In the data rows, zero lies at 4.5, halfway between 4 and 5.
Here are some points:
[4 5 5 5 2 3 7 7 9 4 1 6 4 5 0 9 8 7 6 3 0 6 4 2]
[5 7 6 7 6 6 2 5 3 8 9 6 6 1 6 5 1 5 1 4 3 5 4 6]
[6 6 5 6 3 3 3 5 5 5 1 3 5 5 3 5 9 4 5 3 1 5 3 2]
[6 4 5 3 3 7 4 4 3 1 5 3 4 2 5 6 4 1 4 2 4 5 5 5]
[2 2 1 6 7 5 4 5 3 5 6 4 5 4 4 7 5 4 8 2 8 1 7 4]
[3 2 4 1 5 7 4 3 3 4 8 1 5 3 4 6 5 2 7 3 8 2 4 6]
[6 7 7 4 3 6 5 4 4 3 5 4 5 3 6 4 5 3 3 3 0 6 4 3]
[7 6 7 3 2 6 5 3 1 4 4 2 4 3 5 6 5 2 6 3 4 7 3 4]
[6 7 6 6 7 5 2 4 2 7 4 5 3 3 7 7 3 2 1 1 2 6 5 3]
[6 7 7 4 7 5 2 1 3 4 4 1 3 3 5 3 6 6 7 4 5 8 3 3]
[3 0 4 2 5 3 4 6 6 3 2 4 7 7 3 7 6 4 7 2 6 3 5 3]
[4 3 3 6 2 6 6 4 6 3 4 4 4 4 4 3 5 4 4 6 5 3 3 5]
[5 6 5 6 6 3 4 7 8 4 2 5 5 5 3 5 5 7 4 6 4 6 5 5]
[7 6 6 2 3 8 4 4 3 1 4 3 2 1 6 7 4 3 3 4 2 8 5 4]
[5 2 5 4 5 0 5 5 4 5 3 5 8 7 4 5 6 4 9 2 5 2 2 3]
[4 3 5 3 7 4 3 5 3 6 4 5 7 4 5 3 3 4 5 4 7 3 3 7]
[6 2 6 5 6 2 4 6 4 6 4 5 7 8 5 4 4 3 4 4 4 4 5 3]
[5 1 2 4 4 4 5 6 6 5 3 4 4 7 3 6 6 5 7 4 9 3 6 4]
[2 3 3 4 2 6 5 6 8 1 2 4 4 4 2 4 6 4 2 6 1 6 5 6]
[2 3 2 5 6 4 4 7 6 2 4 6 4 4 3 5 5 3 5 4 3 3 6 3]
[5 1 5 6 7 5 3 4 2 6 5 5 5 5 8 3 3 3 1 5 6 2 6 5]
[2 6 5 5 5 2 5 6 5 4 4 6 5 6 3 7 4 5 5 3 3 5 4 4]
[5 4 6 4 5 2 3 5 6 2 2 4 3 7 3 5 7 8 5 4 4 6 5 3]
[4 2 3 0 2 4 6 4 4 2 5 3 4 6 5 4 3 4 7 5 5 5 6 4]
[4 5 4 5 3 4 7 4 5 5 6 6 6 5 6 2 3 4 4 5 6 3 5 6]
[4 4 6 3 5 5 5 3 3 4 4 4 4 4 4 5 5 5 3 7 5 6 7 5]
[4 0 2 3 9 4 3 4 3 6 5 4 5 4 6 6 4 3 7 3 8 2 6 5]
[4 7 7 7 4 2 3 2 5 8 3 3 4 6 4 5 7 5 6 4 0 5 2 0]
[4 1 3 3 7 4 5 5 3 6 3 5 4 5 6 7 4 2 8 1 4 3 4 2]
[1 4 2 6 6 5 4 5 5 7 6 7 4 6 5 3 4 6 3 8 6 4 6 6]
[6 9 5 4 5 7 4 3 3 3 3 4 3 0 7 5 4 2 2 3 4 7 4 7]
[5 6 3 7 6 3 3 6 7 7 2 6 5 6 3 4 5 6 4 3 5 5 5 4]
[6 8 4 2 3 7 3 4 3 2 6 4 2 0 5 3 4 5 2 6 5 9 4 7]
[6 6 5 3 2 5 5 4 6 3 2 1 3 3 2 3 6 5 8 4 3 6 1 3]
[4 5 5 5 4 4 7 4 3 7 7 7 4 7 6 7 2 4 5 6 6 3 6 3]
[5 5 5 4 2 7 5 4 0 3 6 6 4 2 7 5 4 2 2 3 2 6 4 5]
[4 3 3 4 6 6 2 6 1 7 7 6 6 3 6 5 2 4 1 5 6 4 6 8]
[3 8 4 5 4 3 4 1 4 4 4 3 3 5 3 3 7 7 8 3 4 5 1 2]
[4 2 3 2 4 4 4 4 5 4 5 4 5 4 4 5 5 4 8 3 7 3 4 5]
[3 4 7 5 5 3 6 4 4 5 4 7 6 5 4 4 4 6 5 5 4 3 7 4]
[6 3 4 4 4 4 4 4 4 4 2 4 4 1 4 6 5 5 4 4 2 8 2 5]
[5 4 5 4 6 7 3 7 4 2 6 8 5 0 6 2 3 6 0 7 5 6 9 8]
[4 3 4 3 4 6 4 8 4 2 6 6 6 2 5 4 1 4 1 6 4 5 7 8]
Then 29 other points, each followed by its number:
[6 6 7 5 4 3 3 4 4 5 5 5 5 5 4 4 6 5 8 5 4 5 3 2] 0
[7 6 4 5 3 3 6 4 3 6 3 5 5 3 7 7 3 4 5 2 2 5 0 5] 1
[4 7 4 6 5 5 4 4 4 6 6 6 4 4 6 3 5 5 0 6 4 3 7 6] 2
[3 5 3 5 1 2 6 6 6 2 0 4 3 8 0 7 9 5 8 3 0 5 0 0] 3
[5 8 5 3 6 6 3 5 4 6 8 5 7 2 8 4 1 6 3 8 5 3 6 6] 4
[7 5 6 4 3 2 5 5 5 3 2 4 5 6 4 4 6 5 6 3 2 6 2 3] 5
[5 4 4 4 7 7 3 5 4 3 6 4 6 2 4 4 4 3 1 7 6 4 8 8] 6
[4 5 4 4 5 2 5 7 5 5 4 7 9 5 5 6 3 3 4 3 2 2 4 6] 7
[6 3 3 2 6 5 3 4 5 4 7 3 3 6 4 6 3 4 8 3 8 5 6 4] 8
[5 6 4 5 4 3 6 4 3 5 4 3 4 7 5 7 5 4 7 3 6 4 3 4] 9
[7 5 6 2 2 3 5 6 5 4 4 2 5 6 4 8 4 4 7 4 2 7 3 3] 10
[6 2 3 4 3 6 7 3 4 4 7 7 4 7 6 6 2 3 5 3 6 2 7 3] 11
[5 6 7 7 7 2 5 5 7 6 4 8 5 9 5 6 6 6 3 6 3 5 6 2] 12
[5 8 5 7 1 5 5 4 5 5 2 4 2 5 3 2 8 3 8 4 2 7 1 1] 13
[6 8 6 5 2 8 3 2 3 6 7 0 4 3 6 0 6 4 4 5 5 6 2 4] 14
[4 2 3 4 4 4 2 4 3 4 6 2 4 3 7 3 5 3 6 4 5 4 3 4] 15
[4 5 0 4 6 8 3 6 2 8 9 5 5 5 7 4 0 4 4 6 8 3 7 7] 16
[4 7 2 3 5 7 5 3 3 6 9 4 2 4 7 5 3 4 5 5 8 5 5 5] 17
[5 3 3 6 5 4 5 3 3 5 5 1 4 7 5 2 7 4 8 2 6 4 0 3] 18
[3 4 4 7 4 4 5 6 7 4 3 7 4 5 2 2 6 5 0 8 5 4 8 5] 19
[5 0 4 5 7 4 5 3 3 4 4 6 4 7 6 6 4 2 4 4 6 3 6 4] 20
[4 5 5 5 5 6 4 4 2 5 8 5 4 3 7 2 3 4 1 6 7 4 4 7] 21
[5 4 4 5 3 5 7 3 3 5 5 4 5 7 4 6 6 4 7 4 6 4 3 4] 22
[6 5 6 3 3 6 4 3 3 3 5 5 4 1 6 5 4 4 1 5 3 6 6 7] 23
[4 4 4 5 7 3 5 6 6 4 4 5 5 5 7 4 4 3 2 4 5 3 4 5] 24
[5 5 7 3 9 6 1 3 2 5 6 3 5 2 6 3 3 4 1 6 5 5 6 7] 25
[5 6 5 7 6 5 5 4 6 7 5 7 4 4 6 3 1 6 0 7 4 4 6 5] 26
[6 6 5 3 6 6 5 4 3 3 6 6 4 2 6 2 3 5 1 6 5 8 7 5] 27
[2 7 3 4 4 6 6 4 5 3 4 4 1 4 4 4 6 5 6 6 4 7 4 4] 28
Which two of these numbered points are nearest to each point below, looking only along the 5 directions in which the first points spread most? Their numbers follow each, nearest first.
[1 2 3 7 6 2 6 5 6 7 0 5 4 8 2 6 8 5 7 2 5 3 4 2] > 9 22
[5 5 6 7 5 3 5 4 5 7 4 5 7 8 3 5 5 5 5 4 7 3 4 5] > 9 24
[6 5 7 8 3 2 6 3 4 5 2 7 6 6 4 3 4 6 2 6 4 3 3 4] > 12 24
[3 3 3 5 4 5 4 7 7 3 5 7 7 3 2 3 4 6 2 7 3 5 7 6] > 19 24
[4 8 4 7 5 4 5 4 0 6 6 5 5 4 7 0 4 5 3 6 5 2 4 8] > 4 21
[6 4 6 4 2 5 4 3 3 2 3 2 3 4 4 4 7 3 6 4 2 6 3 2] > 10 5
[5 5 3 2 4 6 4 4 3 4 7 3 4 5 5 7 3 4 7 4 7 4 6 3] > 15 8
[6 5 7 4 5 6 0 5 7 4 3 1 2 2 3 2 5 8 3 5 4 8 5 3] > 28 14
[3 5 5 6 6 3 4 4 4 6 3 7 5 4 3 2 4 6 1 7 2 4 6 5] > 26 2
[3 2 2 4 7 4 4 5 3 7 5 4 5 5 6 6 3 3 8 4 7 1 4 5] > 20 8
[4 6 8 5 2 8 5 5 3 3 5 6 3 0 6 6 2 2 0 6 0 6 7 5] > 23 27
[6 7 6 6 2 5 6 5 4 5 7 7 4 4 5 5 3 5 2 6 4 4 7 4] > 2 26
[7 4 6 6 1 3 6 5 4 4 3 5 4 7 3 5 8 4 6 4 2 4 4 3] > 5 10
[6 4 7 8 3 0 9 5 5 6 2 7 9 9 2 6 6 4 5 3 1 2 0 3] > 12 5
[4 1 6 5 5 2 6 5 6 5 2 7 5 6 5 6 4 4 5 4 5 5 6 3] > 7 24
Now 29 new points, numbered from 0 again:
[1 0 3 3 4 2 7 6 8 3 1 5 5 7 1 6 7 5 9 4 5 1 5 2] 0
[2 3 1 3 5 6 3 4 7 5 4 4 4 5 3 4 7 5 6 4 4 3 6 4] 1
[4 6 4 5 6 5 3 7 5 5 5 6 4 3 5 7 2 5 3 6 5 4 9 6] 2
[7 4 5 6 8 1 5 5 5 7 3 8 6 7 5 4 4 4 2 5 5 3 5 7] 3
[4 3 4 4 4 3 4 3 5 3 1 0 5 4 2 3 8 5 7 4 2 5 2 2] 4
[4 3 3 5 6 6 4 5 2 6 5 6 5 3 5 5 4 3 2 6 5 5 6 8] 5
[4 6 3 8 1 5 6 6 8 6 5 6 5 5 3 5 5 4 3 4 0 4 5 3] 6
[4 2 3 1 1 4 6 5 6 2 5 4 6 6 1 4 5 6 8 4 3 5 2 5] 7
[3 2 2 5 7 3 3 7 7 3 3 5 4 3 2 6 4 6 5 4 5 5 6 4] 8
[5 6 6 4 5 7 2 5 3 3 5 5 3 1 6 3 5 4 3 5 3 7 7 5] 9
[5 5 7 6 6 5 5 5 3 5 4 7 4 5 5 3 4 6 2 6 6 6 6 4] 10
[4 5 5 5 5 2 6 6 7 7 3 7 7 7 1 6 4 5 6 6 4 3 3 4] 11
[5 4 3 4 3 5 4 6 2 3 7 6 6 5 5 6 3 4 6 5 4 2 6 6] 12
[4 4 3 6 5 6 7 6 6 7 6 6 6 5 4 5 3 4 3 6 5 2 5 6] 13
[4 6 4 5 4 4 3 5 7 3 5 6 3 6 6 4 4 7 2 6 4 4 7 5] 14
[6 8 7 4 2 7 2 4 3 2 5 3 3 0 5 4 4 3 1 5 3 8 4 6] 15
[7 5 9 5 4 6 4 2 1 4 4 3 3 4 4 2 7 5 6 4 6 6 4 3] 16
[5 5 8 6 2 1 6 3 7 4 0 3 5 7 3 5 8 7 8 1 2 6 0 0] 17
[5 4 6 5 7 3 4 3 4 4 3 4 6 4 5 2 5 6 4 3 5 4 3 6] 18
[2 2 3 5 6 4 5 5 5 4 4 3 5 5 4 4 5 4 3 6 5 5 6 7] 19
[4 7 6 3 2 7 4 4 4 3 7 4 2 4 6 3 3 5 1 7 3 6 7 4] 20
[5 5 1 3 3 5 6 5 4 1 8 3 4 5 6 4 5 2 5 6 5 3 5 6] 21
[4 1 3 5 6 4 5 5 4 4 3 4 4 9 4 5 6 2 4 4 8 4 5 2] 22
[4 4 4 5 6 4 6 4 6 6 5 4 4 8 6 6 4 3 6 3 8 5 4 3] 23
[6 9 4 6 4 6 3 4 3 6 4 5 1 3 8 5 4 4 1 4 3 5 4 4] 24
[5 1 6 6 7 2 5 4 5 7 2 8 7 7 5 6 5 6 6 3 5 4 5 4] 25
[5 6 6 7 4 4 6 5 6 5 4 6 4 6 3 5 4 4 3 5 4 4 4 4] 26
[1 4 3 6 5 2 4 4 7 6 3 5 3 7 3 2 6 6 6 5 5 2 3 3] 27
[3 3 2 4 5 5 5 6 4 6 7 6 5 6 4 4 3 3 8 5 6 3 4 5] 28
The same question for these:
[6 8 6 6 4 5 6 3 4 6 7 7 6 4 4 3 4 6 3 6 5 5 4 7] > 10 14
[1 1 3 1 5 3 5 6 8 0 2 4 3 5 0 5 6 6 7 4 6 3 6 4] > 7 0
[3 3 2 2 2 3 6 8 7 3 2 5 8 8 2 9 5 4 9 2 3 3 2 3] > 0 7
[5 6 5 3 6 6 3 4 3 5 5 4 4 0 5 5 2 6 4 4 3 7 3 5] > 9 24
[4 7 7 5 3 6 5 3 4 3 5 3 5 2 3 4 6 5 3 6 4 7 5 5] > 20 9
[4 3 4 5 6 4 4 4 3 4 4 5 5 3 5 1 4 3 1 6 6 4 5 8] > 5 2
[3 2 4 1 5 6 4 6 4 0 6 3 3 3 5 4 4 4 7 2 5 4 5 5] > 21 12
[7 9 8 5 2 4 5 4 4 5 3 3 5 3 5 5 5 5 4 5 1 7 3 4] > 24 16
[4 1 4 3 6 5 3 3 6 6 5 4 5 6 3 4 5 5 5 5 7 3 8 3] > 28 22
[4 4 5 3 5 3 3 4 6 7 2 2 6 4 2 2 6 7 7 4 6 5 4 3] > 27 1
[6 3 7 6 7 3 5 5 6 5 2 6 6 5 4 6 4 6 4 5 5 4 4 6] > 26 11
[6 7 4 3 2 8 4 4 4 0 2 3 2 0 4 3 3 6 2 4 1 9 4 5] > 15 20
[6 3 5 3 3 5 3 4 6 3 2 1 3 6 2 4 8 5 6 2 3 6 2 3] > 4 7
[6 5 3 3 6 4 4 6 5 4 4 5 5 3 3 5 2 5 5 5 5 4 7 6] > 19 12
[3 6 4 6 6 6 4 4 3 7 6 5 4 2 5 2 4 6 1 6 5 5 5 7] > 10 5
